First come named moves, each a turn or a mirror, each shown by rows before and after it. For each pair of rows after them, which moves, in which order, take the first row to the second? The first pair is done for you.
z977:
[ 0.00  1.18  1.20  0.90 -0.57  0.64 -0.55  0.46 -0.79 -0.60  0.27] => [-1.24 -0.70 -0.49 -0.94  0.44 -0.45  0.79 -0.28  0.70  0.64 -0.64]
[ 2.26  0.63  0.96  0.54 -1.40  0.25 -0.61 -0.06 -0.85 -1.86 -0.62] => [ 0.70 -1.47 -1.15 -1.35 -0.22 -1.14  1.06 -0.92  0.91 -0.56 -1.68]
[-2.74 -0.79 -1.24 -1.98 -1.28  1.99  1.04 -0.07  0.50 -0.91  1.54] => [-1.90  0.43 -0.05 -0.92 -2.00  2.73  0.24  0.51 -0.42 -1.70  2.14]
[ 0.08  1.13  0.89  0.68 -1.20  0.54  0.28 -0.84  0.48 -0.64  0.00] => [-0.64  0.05 -0.18 -0.26 -0.67 -0.12  1.13 -1.22  1.36  0.01 -0.51]
z716:
[ 0.00 -0.49  0.20  0.48  1.22 -1.59 -0.43  0.33 -0.81  1.11  0.15] => [ 0.52  0.80  1.36  1.12 -0.12 -0.70 -0.54  0.25 -1.16 -0.01  0.39]
[-0.21  1.29  0.02 -0.35  2.04  0.11 -0.51 -0.33  0.21  0.65  0.81] => [ 0.91  1.94  0.41 -0.17  0.09  0.37 -0.48 -0.67  0.15 -1.24  0.46]
[-0.88 -0.65 -1.14  0.26  0.90  1.98 -3.62  1.40 -2.25  0.55  1.26] => [ 0.43 -0.09 -0.79  0.51 -1.40  2.14 -3.40  1.00 -2.21 -1.99  0.60]
z592:
[-0.84  0.06 -1.55  0.47 -0.30  0.19 -0.61  0.12  1.52  0.50  1.43] => [-0.88  0.05 -1.62  0.37 -0.39  0.06 -0.32  0.03  1.68  0.47  1.26]
[-2.49  2.79  1.79 -0.10 -1.11  2.09  1.30 -1.47  0.16  0.85  0.46] => [-2.23  2.07  0.76  0.33 -1.79  3.31 -0.82  0.45 -1.12 -0.27  1.10]
[-1.35  1.77  2.06  0.50  2.58 -0.91  1.58 -1.49  1.38  2.68  1.18] => [-1.23  2.12  1.84  1.57  2.11  1.21 -1.31  1.16 -0.76  1.76  2.72]
[-2.50 -0.66 -1.61 -1.97 -1.96  2.95 -0.19  0.41  0.40 -1.43  0.15] => [-2.58 -0.93 -1.65 -2.52 -1.81  1.90  1.21 -0.67  1.43 -1.07 -0.51]
z108:
[ 1.89 -3.33 -0.39 -1.40 -1.14 -1.48 -0.12 -2.09  0.53 -1.94 -1.45] => [ 2.19 -3.39 -0.29 -1.11 -0.74 -1.75 -0.27 -2.11  0.39 -1.52 -1.46]
[ 0.03  0.97  0.91  1.22  1.34  0.90 -2.78  2.29 -2.02  1.23  1.31] => [-0.60  1.55  0.70  0.96 -0.01  2.08 -2.74  2.24 -2.14  0.10  1.16]
[ 1.76  0.20  0.60  0.97  0.13 -1.28 -0.53  0.23 -0.35 -0.51 -0.33] => [ 1.46  0.57  0.65  0.96 -0.79 -0.56 -0.46  0.21 -0.52 -1.22 -0.34]
[-1.18  1.09  1.44 -0.33 -0.94  1.67  1.02 -1.16  0.65 -1.03  0.15] => [-1.75  0.43  0.80 -0.96 -0.47  1.30  1.54 -1.40  1.09 -0.38  0.03]
Now pairs of rows:
Between the rows of a pair lie two moves.
[ 1.58 -0.81 -2.84 -1.09 -1.98 -1.33 -0.20  0.11  1.95  0.06 -1.62] => [ 2.36  3.01  1.20  0.97 -2.13 -0.54 -0.21 -0.77  1.01  0.35 -0.53] -> z592, z977
[-0.51  0.89 -2.55 -0.49 -0.20 -0.46 -1.03  0.56  0.49  0.21 -0.46] => [-0.15  1.24 -2.28 -0.08 -0.52 -0.38 -1.39  0.67  0.20 -0.06 -0.27] -> z977, z716
[-0.53  0.34  0.62 -0.86 -2.11  0.23  3.21 -0.90  1.81 -0.59 -1.41] => [-2.05  1.38  1.91 -0.12 -0.19  1.10  2.52 -0.51  1.21  1.88 -0.18] -> z716, z716
[ 2.73 -0.77  0.73 -0.03 -1.10 -3.07  2.13 -1.52  1.56 -0.52 -2.63] => [ 1.96  0.34  2.53  1.66  2.19 -2.88  0.34 -0.28  0.03  2.90 -0.73] -> z716, z108
[ 0.75 -0.47 -1.03 -1.16 -1.69  1.40 -2.31  0.73 -1.07 -3.17  0.44] => [-0.42 -1.34 -1.74 -3.02 -1.27 -0.17  0.53 -1.69  1.43 -2.01 -0.92] -> z108, z592
[ 0.86 -0.84 -0.20  0.19 -1.60  0.44 -1.38  2.11 -1.09 -1.74  0.77] => [-0.68 -1.79 -0.86 -1.59  0.02 -1.68  1.67 -0.40  1.44  0.65 -0.43] -> z977, z592
[-0.78 -0.53 -0.93  2.15 -0.54  0.63 -2.16  1.53 -1.77 -0.61  1.08] => [-2.20  0.34 -0.32  2.02  0.06  1.39 -1.58  0.92 -1.57  0.70  1.48] -> z977, z716
[ 0.36  0.24 -1.11  1.99  0.79 -1.49 -0.35 -0.07 -1.01  1.93  1.13] => [ 1.61  0.44 -1.12  2.15 -1.14 -1.28 -0.41 -0.12 -1.06 -0.38  0.74] -> z108, z716
[-1.21  0.39 -1.04 -1.16 -0.33  0.88  4.12 -0.63  1.34 -0.98  0.27] => [-1.34  2.16  0.69 -0.07 -0.12  1.83  3.44 -0.38  0.51 -0.45  1.31] -> z592, z977
[ 0.28 -1.51 -3.09 -3.57 -1.27 -1.75 -0.01 -0.89 -0.24 -0.37 -1.20] => [-2.06  0.14 -1.42 -2.36  1.50  0.21 -1.93  0.58 -1.95  2.93  1.11] -> z716, z592
[-3.52 -1.49 -2.42 -1.34 -0.85  1.21  0.55 -0.21  0.77  0.30 -0.53] => [-4.12 -0.05 -0.80 -0.43  0.49  1.64  0.06 -0.06  0.37  1.94  0.38] -> z716, z108
[ 2.49  1.15  2.26  0.71 -1.50 -2.05  2.52 -1.75  0.91 -0.59 -0.65] => [ 1.66  0.49  1.42 -0.17 -1.70 -1.95  3.13 -2.17  1.68 -0.50 -1.10] -> z108, z977
[-0.36 -0.12  1.83  0.65  0.92 -0.71 -0.05 -0.26  0.37  0.64  0.26] => [-0.34  0.47  2.15  0.84 -0.17  0.18 -0.21 -0.17 -0.06 -0.33  0.53] -> z108, z108
[-2.24  0.86  1.45  0.72  1.53  2.12 -0.89  0.35 -1.69  1.24  2.57] => [-1.09  2.02  2.05  0.53 -1.56  2.66  0.27 -0.84 -1.06 -1.67  1.58] -> z977, z716
[ 1.31 -0.71 -0.74  0.54  1.45 -2.01 -0.14 -0.93 -0.53  0.93 -0.02] => [ 1.01  1.60  1.15  1.51  0.21 -0.15 -0.72 -0.63 -1.66  0.16  0.85] -> z716, z108
[ 1.40  0.75  1.40  0.49 -0.32 -1.40  1.07 -0.73  0.77 -1.00 -2.12] => [ 0.25  0.13  0.88 -0.28  0.78 -1.56  1.60 -1.13  1.31  0.42 -2.15] -> z592, z977
